One vector is turned by the same rotation once a step. Each row is the vector after some number of steps, and that number follows the row.
The counts run from 0 to 610.
[  8,  12,  10, -11,   1,  -8, -18,  17,   2,  23,  22,   0, -21, -16,  11,
   6, -17,   3, -22,   8,   3,  12,  10,  -3, -15,  -5,  10, -14,   0,  18,
   2,  -6,  16, -19,  -8,   6,   1,  24,   4,  22,  -8,  -8, -10, -10,   8,
 -13,  15,  -9,  -2, -24,  -3,  11,  -4,   5,  12,  -3, -15,  -9,   7,  14,
   0,  -3,  19,  15,   3,   8,  -2,  -4, -12,   7,   5,  -6,   7, -20, -13,
   4,   1,   2,   4,   9,  10,   3,  -5,   4,   1,  11,   8] | 408
[ -9,  13,   4, -15,   6,  -5, -21,  19,   1,  15,  18, -14, -17, -20,   6,
  -3,  -7,  -7, -24,   7,   4,   8,  15,  10, -16,  -8,  -8, -14,   8,  12,
 -18, -11,  11, -11, -17,  10,  -8,  11,  12,  11, -19,   5, -10,  -8,   9,
 -11,   0, -13,  -2, -18, -11,   8,  -3,  10,  14,   4,  -6,  -6,   9,  24,
   1,  -2,  13,  24,  -4,   2,   2,   5,  -5,  10, -13, -10,  10, -10, -12,
   5,  -1,   6,  -6,   4,  11,   2, -14,   3,   2,  19,  10] | 289
[-10,  15,  -4,  -8,  -1,  -3, -27,  18,   7,  17,  30,  -4, -17, -15,  15,
  -1,  -7,  -8, -24,  -4,   4,   8,  12,   7, -12,  -7,  -2, -10,  10,  11,
 -10,  -8,  10, -20, -19,  12,   6,   0,   8,  18,  -5,   0,  -5,  -7,   5,
 -12,   8, -18,   8, -13, -11,   3,   6,  -6,  10,  -9, -13,  -7,  12,  23,
 -17,  -3,  20,  11,  -6,   8,   3,   9,  -1,   6,  -6, -12,  10,  -7, -15,
   3,  -3,  12, -11,   7,  13,   0,  -8,   0,  -4,  13,  15] | 324
[ -2,  -3,   6,  -3,   0,  -6, -18,  21,   9,  12,  27,   1, -24, -12,   6,
  -3,  -8,   6, -19,   1,   9,   6,  16,  -5, -14,   7,  -4, -16,   5,  22,
  -9,  -6,  17, -19, -19,   1,   6,   9,   3,  26,  -6,  -2,   1,   2,   0,
 -19,   5, -13,  -1, -24, -14,   7,   6,   0,  10,  -3,  -6,  -8,   9,  19,
 -16,  -9,  16,  26,   7,   6,   3,   2,  -9,  10,   3, -12,   5, -10, -20,
  -3,  -2,   9,  -6,   3,  13,  -2,  -2,  -4,  -3,  19,   3] | 574
[  9,  18,  -1, -10,  -3,   3, -25,  10,   0,  26,  16,   1, -14, -12,  15,
   2, -14,  -5, -20,   6,   4,   5,   9,   8, -16,  -7,   4,  -1,   8,   6,
 -10, -11,  15, -25, -11,  11,   2,   4,   6,  28,  -7,  -9, -12,  -9,  17,
 -11,   6, -20,   8, -21, -14,   0,   7,   4,   5,  -5, -16,  -7,   4,  24,
  -5,   4,  17,   8,  -3,  12,  -4,   1, -10,   8,  -5,  -5,  11, -10, -10,
   4,   0,   7,  -1,   1,  17,  -2, -13,   5,   1,   8,  14] | 479
[  3,  14,   7, -10,   1,   4, -16,  18,  18,  19,  14,  -9, -18, -12,  14,
   1, -10,  -3, -22,   5,   8,   5,   5,  10, -13,  -9,   2, -20,   0,  12,
  -3,  -5,  14, -19, -17,   0,  12,  14,   1,  24, -11,   3,  -1,  -8,  -2,
 -25,   3, -20,  -5, -34,  -8,   3,  -6,  11,  13,   8, -20,  -5,  10,  13,
   0, -14,  24,  13,   4,   9,   2,  10,  -6,   2,  -6,  -7,   5, -12,  -6,
   0,   3,   5,   0,   0,   8,   7,  -9,   3,  -6,  19,   4] | 157
[-13,  18,  -4,  -8,  -6,  -4, -26,  10,   5,  18,  17,  -8, -18, -12,  16,
  -3,  -5, -12, -22,   7,  12,   4,  11,  18, -17, -12,  -5, -14,   3,   1,
  -6, -10,   8, -13, -16,   5,   2,   3,  12,  16,  -6,  -5,   1, -14,   8,
 -13,  -3, -27,  -1, -17, -18,   5,   4,   3,  11,   3, -14,  -4,  12,  19,
  -2,  -2,  24,  15,  -5,  12,   0,   5,  -3,  13, -15,  -5,  15,  -8, -10,
   3,  -4,  13,  -9,   7,  16,   7,  -8,   5,   3,  13,  16] | 305
[  3,   1,   5,  -4,   4,  -4, -13,   8,  -1,  13,   7,  -2, -14,  -6,   6,
   8,  -9,   1, -28,  15,  10,  -6,  15,  11, -22,  -3,  -4,  -7,   8,   9,
  -8,  -6,  19, -16, -18,   4,  -5,  15,   7,  24, -12,  -8,   3,  -5,   9,
 -20,  -5, -24, -11, -30, -20,   4,   4,  10,  11,  10, -10,  -4,   4,  19,
   7,  -5,  13,  20,   3,   3,   3,   3, -14,  17,  -8, -13,   7,  -7,  -9,
  -1,  -4,  14,   4,  -4,  16,   2,  -7,   3,   1,  20,  -1] | 591
[ -6,   2,   0, -10,  -2,  -2, -16,  12,   1,  17,   4,   0, -19,  -2,  11,
   0,  -5,  -1, -13,   6,  11,  -7,  17,  10, -15,  -5,  -9, -14,   2,   6,
 -14, -15,  16, -12, -21,   5,  -5,   0,   0,  24,  -9,  -8,   8,  -6,   9,
 -18, -10, -19,  -6, -25, -19,   0,   6,   6,  17,   7, -14,  -6,   8,  22,
  -3,   0,  20,  21,   2,  15,  -7,   1, -12,  20, -11, -10,  14,  -1, -17,
  -2, -10,   8,  -4,   1,  19,   6,  -6,   1,  -2,  13,   5] | 294
[  3,  14,   8, -11,   3,  -2, -21,  16,   3,  20,  14,  -1, -18, -12,   5,
   5, -15,  -4, -19,  12,  -1,   5,  19,   4, -10,  -5,   7,  -9,   7,  23,
  -5,  -4,  22, -25, -12,  10,   7,  18,   3,  28, -15,  -7, -10, -12,   7,
 -12,   9, -11,   3, -24,  -5,   1,  -1,   5,  11,  -3, -17,  -4,   6,  15,
   3,   1,  16,  10,   2,  13,  -3,  -1, -11,   1,  -1,  -6,   3, -17, -14,
   1,   6,  -3,   6,   4,  19,  -1, -15,   5,  -4,  13,   8] | 407
[ -8,   4,   6,   4,   3,  -4, -20,  24,  14,   8,  28,  -2, -24,  -8,  12,
   1,  -4,   1, -19,   4,  12,  10,  15,   2, -16,   3,   3, -13,   5,  15,
  -5,  -2,  11, -16, -15,   3,   4,   3,   7,  24,  -2,  -2,   4,  -3,  -1,
 -22,   7, -18,   6, -24, -15,   8,   3,   0,   9,   1, -12,  -5,  13,  23,
 -16, -11,  21,  15,   3,   3,   6,   6,  -7,   7,  -2,  -7,   9,  -7, -16,
   0,  -3,  12, -10,   7,  16,   1,  -3,   1,  -3,  19,   5] | 493
[  0,  -1,   7,  -1,   7,   2, -18,  16,   4,   6,   5,  -1, -15,   1,   6,
  16,  -7,  -1, -25,  10,   8,  -6,  16,  12, -17,  -2,  -3,  -5,   9,   7,
 -15,  -7,  14, -11, -12,   8,  -8,   8,   8,  17, -12,  -4,   3,  -8,   6,
 -21,  -1, -22,  -4, -32, -20,   1,   1,   9,  14,  14, -15,  -9,  12,  25,
   0,  -4,  17,  14,   0,   3,   4,  12, -12,  17, -12, -16,  11,  -1, -11,
  -1,  -8,  10,  -5,   1,  20,   2,  -9,   6,  -5,  20,   5] | 437
[  7,   8,  -1, -16,  -6,  -5, -24,   8,  -2,  24,  14,   2,  -9, -10,  15,
  17, -10,  -6, -29,   2,   2,  -6,   4,   7, -11, -12,  -2, -10,   6,   5,
  -5, -16,  10, -19, -14,  11,   3,  14,   4,   9, -12,  -5,  -3, -15,   9,
 -10,  10, -20,  -5, -18,  -3,   0,   1,  -2,  21, -10, -20, -17,  16,  16,
   0,  -4,  24,   9,  -5,  10,   3,  12,  -6,  14,  -9, -19,  13, -13,  -8,
   5,  -2,   7,  -3,   8,   8,   5, -10,   9,  -5,   4,  17] | 1
[ -7,   4,   7, -10,   3,  -6, -12,  15,   9,  15,  17,  -9, -21, -15,  10,
  -8,  -5,   1, -20,   7,  14,   4,  13,   6, -20,  -3,  -8, -21,  -1,  10,
  -9,  -9,  15, -11, -20,   1,  -2,   9,   7,  23, -10,   0,   5,  -2,   5,
 -20,  -1, -20, -10, -31, -16,   9,   0,  11,  14,   9,  -8,  -1,   8,  20,
  -1, -11,  18,  27,   5,   2,   1,   1,  -7,  12,  -8,  -8,   7,  -8, -14,
   0,  -2,  12,  -4,  -2,  10,   5,  -6,  -4,   1,  24,  -1] | 366
[  6,   5,   4,  -3,   0,  -6, -18,   6,   8,  20,   0,  -8, -22,  -9,   7,
   3,  -4, -10, -19,  14,  14,  -3,  15,  23, -12,  -1,  -9, -13,   4,   0,
  -9,  -4,  11, -17, -20,   3,   3,   9,   5,  17, -11,  -4,   6, -15,  10,
 -16,   4, -22,   1, -27, -25,   5,   3,   9,  12,   2, -12,  -7,   3,  23,
  10,   1,  20,  14,   8,  12,   4,  -1,  -7,  13, -13,   4,  11,  -1, -12,
  -5,   2,  11,  -2,   5,  17,   7, -14,   9,  -2,  19,   9] | 214
[ 13,  11,   6,  -8,   0,  -2, -18,  14,   9,  23,  17,   1, -19,  -8,   9,
  16, -13,  -2, -25,   8,   1,   3,   6,   5,  -8,  -5,   6,  -9,   5,   6,
  -1,  -9,  15, -27, -10,  10,  11,  10,   0,  20,  -8,  -3,  -4, -16,   4,
 -14,  23, -15,   4, -26,  -8,  -1,   0,  -2,  17, -10, -23, -11,   8,  22,
   3,  -7,  24,  -1,   5,   8,   1,   5,  -8,   3,  -5, -11,   8, -10, -10,
   6,   6,   0,   3,   7,  11,   1, -17,  13,  -8,   2,  10] | 245
[  1,   2,   5,  -1,   4, -10, -24,  19,   9,  16,  23,  -2, -23, -10,   3,
  15,  -7,  -4, -22,   6,   3,   5,  18,   4,  -5,   3,   1,  -9,  10,  17,
 -10,  -3,   9, -23, -13,  11,   9,   8,   3,  13, -10,   0,  -2, -13,   1,
 -13,  24,  -8,  13, -18,  -9,   4,   5,  -4,  12, -14, -13, -14,  13,  28,
  -6,  -1,  18,   2,   4,   6,   5,   4,  -2,   6,  -2,  -8,  10,  -8, -20,
  -2,   5,   1,  -8,  13,  14,  -5, -17,  10,  -9,   6,  13] | 415
[  9,   8,   2, -16,  -2,  -2, -14,   8,  -2,  24,  11,  -6, -12, -16,  15,
   2, -11,   1, -26,   3,   8,  -1,  -1,  10, -23,  -8,  -7, -13,   2,   3,
  -6, -19,  15, -15, -16,   3,  -2,  14,   6,  18, -11,  -2,  -3,  -5,  13,
 -18,  -2, -20, -13, -28, -12,   7,   0,  12,  16,   6, -15, -11,   4,  15,
   4,  -8,  20,  20,   1,   6,  -2,   6, -10,  13,  -9, -12,  11, -12,  -7,
   4,  -4,  12,   2,   0,   4,   8,  -6,   0,   3,  14,   6] | 66
[ -7,   2,   1,  -3,  -2,  -3, -25,  16,   6,  11,  18,   9,  -8,   1,  10,
  17,  -8,   2, -30,   4,   2,  -7,  16,   2, -13,  -7,   2,  -7,   6,  19,
  -3,  -6,  17, -21, -17,   9,   6,  11,   3,  23,  -8, -10,   8,  -8,  -2,
 -15,   3, -24,  -6, -23,  -8,  -2,   5,  -7,  14,   0, -20,  -5,  17,  16,
  -7,  -6,  22,  11,  -1,  10,   5,  13, -10,  11,  -1, -21,  10, -10, -13,
   1, -10,   7,  -3,   3,  18,   1,  -5,   2,  -9,  13,   8] | 564
[  5,   6,  10,  -5,   1, -13, -20,  13,   4,  21,  18,  -3, -28, -19,   5,
   2, -12,  -3, -17,  16,   8,   7,  19,   4, -13,   2,   4, -15,   4,  17,
  -2,   0,  13, -19, -14,   4,   3,  24,   7,  20,  -9, -10,  -4, -14,  11,
 -10,  16, -11,   7, -19, -12,  12,   4,   1,  10,  -9,  -7,  -6,   2,  17,
   2,   6,  16,  17,   6,  13,  -2, -10,  -7,   6,   3,   2,   7, -15, -19,
  -1,   8,   5,   0,  12,  16,   0,  -9,   7,   2,  16,  12] | 107
[  0,   8,   6,  -3,  -4,  -8, -23,  15,   8,  21,  22,   0, -26, -13,  12,
  -3, -10,  -2, -15,  10,  13,  10,  15,   4, -16,  -3,   6, -16,  -1,  17,
   2,  -1,  13, -16, -18,  -1,   6,  17,   6,  30,  -1, -11,   1, -10,   4,
 -13,   5, -16,   4, -22, -14,  12,   4,   3,   6,  -2, -11,  -3,   6,  14,
  -6,   0,  20,  22,   4,  14,  -2,  -6,  -9,   6,   3,   1,   7, -14, -17,
  -1,   1,  10,  -2,   9,  16,   6,   2,   0,   2,  19,   7] | 331
[ 12,   0,   6,  -2,   1,  -7, -14,  11,   2,  18,  16,   9, -16,  -2,   6,
  20, -14,   6, -27,  11,   5,  -4,   9,   1, -15,   1,   3,  -3,   7,  10,
   0, -11,  19, -25, -11,   9,   3,  10,   0,  24,  -5, -12,   3, -11,   6,
 -17,  20, -18,  -2, -28, -10,   0,   4,  -3,  16,  -6, -22,  -8,   8,  22,
   2,  -7,  22,   5,   7,   3,   3,   1, -10,  12,  -3, -16,   9,  -8, -14,
   4,  -2,   5,   6,   4,  14,   0, -10,  11,  -8,   2,   4] | 337
[  7,   4,   5,  -6,  -2, -10, -17,  10,   7,  22,  11, -11, -30, -18,   8,
  -2,  -4, -10, -14,   6,  15,   7,  11,  17, -12,   3,  -9, -18,   1,   3,
 -15,  -9,   6, -14, -20,   3,   3,  13,   3,   9, -12,   3,  -1, -11,  10,
 -15,   9,  -9,   5, -22, -19,  10,   1,  11,  14,  -7,  -8, -15,   5,  25,
   3,   0,  21,  18,   8,  13,   2,  -2,  -1,  13, -10,   4,  10,  -5, -16,
  -5,   5,  11, -10,  11,   9,   3, -11,   9,  -2,  16,  13] | 215
[ -1,  -1,   6, -12,  -2,  -3, -17,  20,   2,  18,  12,   1, -22, -10,  13,
   1,  -7,   5, -15,  -2,  13,   1,  10,   3, -14,   2, -11, -19,  -4,   9,
 -18, -19,  11,  -7, -19,   3,  -5,  12,   0,  14, -14,  -1,   4,  -2,   6,
 -20,  -6, -12,  -8, -25, -12,  10,   0,  11,  18,   4,  -9, -15,  13,  19,
  -8,  -7,  20,  27,   3,  12,  -1,   5, -11,  21,  -8, -10,  14,  -5, -19,
  -3, -13,   9,  -6,   4,   8,   6,  -2,  -3,   0,  17,   6] | 293
[  3,   3,   2,  -3,   3, -12, -18,   5,  -5,  19,  20,  -5, -12, -13,   3,
  11,  -9,  -7, -33,  11,   4,   1,  12,  13, -18,   1,  -4,  -3,  16,   5,
 -11, -10,  11, -24, -14,  13,  -4,   8,  14,  15, -10,  -6,  -5, -10,  15,
 -10,  14, -20,   5, -20, -20,   5,   7,   0,  14,  -6,  -9, -10,   4,  29,
   6,  -2,  14,  10,   3,  -2,   8,   2,  -5,  15, -12, -15,  10,  -3, -13,
   7,   3,  10,  -3,   4,  14,  -4, -19,  10,  -1,   9,   9] | 587
[  3,  14,   4,  -8,  -4,   1, -22,  23,   6,  21,  21,   3, -20, -10,  20,
   0, -14,   1, -15,   2,  12,   8,   6,   3, -19,  -6,   5, -14,  -3,  11,
  -2, -11,  16, -13, -14,   1,   2,  14,   1,  30,  -2,  -5,   1,  -3,   5,
 -20,  -2, -19,  -2, -27, -12,   7,  -2,   9,   8,   7, -18,  -6,   9,  14,
 -10,  -8,  22,  20,  -1,  13,  -4,   5, -12,   9,  -1,  -7,  11, -14, -11,
   3,  -5,  11,  -3,   5,  12,   9,   2,   0,   2,  16,   6] | 555
[  6,  11,   3, -15,  -2,   0, -23,  24,   5,  23,  18,  -6, -20, -17,  16,
   4, -11,  -4, -16,  -5,   6,   8,   3,   7,  -9,  -2,  -6, -14,   2,   7,
 -19, -17,   8, -17, -16,   7,   4,   9,   0,   9, -15,   9, -10,  -5,   7,
 -17,   8,  -9,   2, -22,  -6,   4,  -3,  11,  16,  -4, -15, -20,  14,  23,
 -12,  -7,  22,  12,  -1,  11,   2,  12,  -7,   7, -10,  -7,  12,  -8, -14,
   2,  -2,   5, -12,   7,   4,   3, -10,   6,  -3,  12,  15] | 308
[  7,  10,  -1,  -4,  -6,   2, -20,   8,   7,  26,  11,   4, -16,  -6,  16,
   0, -12,  -2, -15,   4,   9,   0,   9,   8, -16,  -5,   0,  -6,   2,   6,
  -1, -12,  18, -24, -19,   3,   6,   2,   1,  34,   0, -11,   4,  -7,   9,
 -19,  -2, -27,   1, -27, -19,  -1,   8,   4,  11,  -2, -19,  -4,   3,  19,
  -5,  -3,  21,  14,   6,  17,  -4,   0, -10,  11,  -2,  -6,   8,  -6, -11,
   2,  -4,   9,   2,  -1,  17,   5,  -4,  -1,  -2,  10,   4] | 86
